[[-0.70 -0.75 -1.65  0.66 -3.49  2.31 -4.94  1.00  0.23  2.03 -0.53  4.60
  -1.08]
 [-4.82 -0.30  0.11 -5.06  0.55 -0.04 -0.29 -4.58  1.16 -2.89  2.03  3.48
  -0.45]
 [ 0.81  0.55 -0.52 -6.80  1.18 -3.38 -0.09 -1.90  5.39  1.48  2.75 -3.03
  -0.06]
 [-4.41 -2.93 -0.08 -0.16  0.27  0.11 -1.27 -2.67  0.73  1.11  2.00  1.14
   0.42]
 [-2.36 -3.42  1.97  1.94  0.63  0.74 -3.03  2.71 -0.46 -2.11 -1.43  2.13
  -4.09]
 [ 1.46 -1.37 -2.13  3.37  1.42 -2.14 -0.33  2.13  1.99 -1.34 -1.87  1.93
   0.95]]
|
[[-0.70 -0.75 -1.65  0.66 -3.49  2.31 -4.94  1.00  0.23  2.03 -0.53  4.60
  -1.08]
 [ 0.81  0.55 -0.52 -6.80  1.18 -3.38 -0.09 -1.90  5.39  1.48  2.75 -3.03
  -0.06]
 [-2.36 -3.42  1.97  1.94  0.63  0.74 -3.03  2.71 -0.46 -2.11 -1.43  2.13
  -4.09]]

[[ 1.13  1.22 -2.57 -1.00]
 [ 1.12  2.59  0.49 -0.77]
 [ 0.71 -0.97  0.17 -0.54]
 [ 0.61  1.87 -0.75 -0.92]
 [ 2.31 -1.03  2.59 -0.44]
 [ 0.10  0.29 -3.37 -0.90]
 [ 0.07 -1.05  6.79  0.08]
 [ 1.95  2.55 -0.33 -0.79]
 [ 0.99 -1.53  5.50 -0.06]]
|
[[ 1.13  1.22 -2.57 -1.00]
 [ 0.71 -0.97  0.17 -0.54]
 [ 2.31 -1.03  2.59 -0.44]
 [ 0.07 -1.05  6.79  0.08]
 [ 0.99 -1.53  5.50 -0.06]]

[[-2.33 -0.30]
 [-4.93 -5.56]
 [-6.43 -2.01]
 [-3.65  6.78]
 [-3.89 -0.07]
 [-1.45  5.71]
 [-6.10 -3.21]
 [-4.64 -4.95]
 [-4.82 -3.79]
 [-4.48  6.45]
 [-4.87 -4.00]]
|
[[-2.33 -0.30]
 [-6.43 -2.01]
 [-3.89 -0.07]
 [-6.10 -3.21]
 [-4.82 -3.79]
 [-4.87 -4.00]]

[[-5.04  0.54]
 [-6.09  0.22]
 [ 2.81  1.69]
 [ 3.63  1.65]
 [ 4.95  1.45]]
|
[[-5.04  0.54]
 [ 2.81  1.69]
 [ 4.95  1.45]]

[[-2.36  5.22 -0.45 -5.43  3.23 -0.08 -2.08 -1.62]
 [-3.55  3.26 -1.09 -3.33  4.24 -3.69 -0.35  2.07]
 [ 1.88 -5.97  0.06  6.55 -2.35 -0.94  3.09  2.68]]
|
[[-2.36  5.22 -0.45 -5.43  3.23 -0.08 -2.08 -1.62]
 [ 1.88 -5.97  0.06  6.55 -2.35 -0.94  3.09  2.68]]

[[ 0.81  2.68  0.07  5.18 -2.16  0.20 -1.44  0.86 -1.99  0.16  1.30  0.86
   2.38  0.07  0.77]
 [ 0.27 -4.11  2.93  1.65  4.73 -0.57 -1.44  0.96 -4.28  4.77  1.33 -0.91
  -1.08  0.37  1.54]
 [ 0.22 -0.36  1.88 -3.55  3.90  0.16 -0.43  0.08 -5.65  4.52 -2.10 -3.96
  -2.87  0.12 -0.72]]
|
[[ 0.81  2.68  0.07  5.18 -2.16  0.20 -1.44  0.86 -1.99  0.16  1.30  0.86
   2.38  0.07  0.77]
 [ 0.22 -0.36  1.88 -3.55  3.90  0.16 -0.43  0.08 -5.65  4.52 -2.10 -3.96
  -2.87  0.12 -0.72]]
---
[[ 2.70 -1.38  1.08 -0.65  0.58]
 [-1.01  1.54 -5.61  0.86 -0.51]
 [ 3.66 -3.29  3.20  2.27  1.88]]
|
[[ 1.54 -5.61]
 [-3.29  3.20]]

[[ 1.24  2.99  2.69]
 [ 2.13 -3.87 -1.90]
 [ 2.47  6.84  6.45]
 [ 0.93  0.79  2.38]]
|
[[-3.87 -1.90]
 [ 6.84  6.45]]

[[ 5.87  1.72 -3.87 -4.18]
 [ 4.37  1.48 -3.11 -2.19]
 [ 0.23 -1.81  0.74  0.84]
 [ 0.01  0.48 -1.32  1.08]
 [ 2.93 -1.38 -2.05 -1.06]]
|
[[ 1.48 -3.11]
 [-1.81  0.74]]

[[ 4.98 -0.05  0.73]
 [-0.07 -0.69  0.10]
 [-0.09  2.49  0.35]
 [ 0.30 -0.26 -0.16]
 [ 1.45  3.01  1.11]]
|
[[-0.69  0.10]
 [ 2.49  0.35]]

[[-0.81 -1.97 -4.54 -2.63  3.02]
 [-0.48  0.04 -2.66 -1.51 -3.20]
 [-0.56  3.26 -6.10  0.35  4.15]]
|
[[ 0.04 -2.66]
 [ 3.26 -6.10]]

[[ 1.38  0.19 -0.48]
 [-2.31 -0.47  1.36]
 [-6.27 -2.28  6.20]]
|
[[-0.47  1.36]
 [-2.28  6.20]]
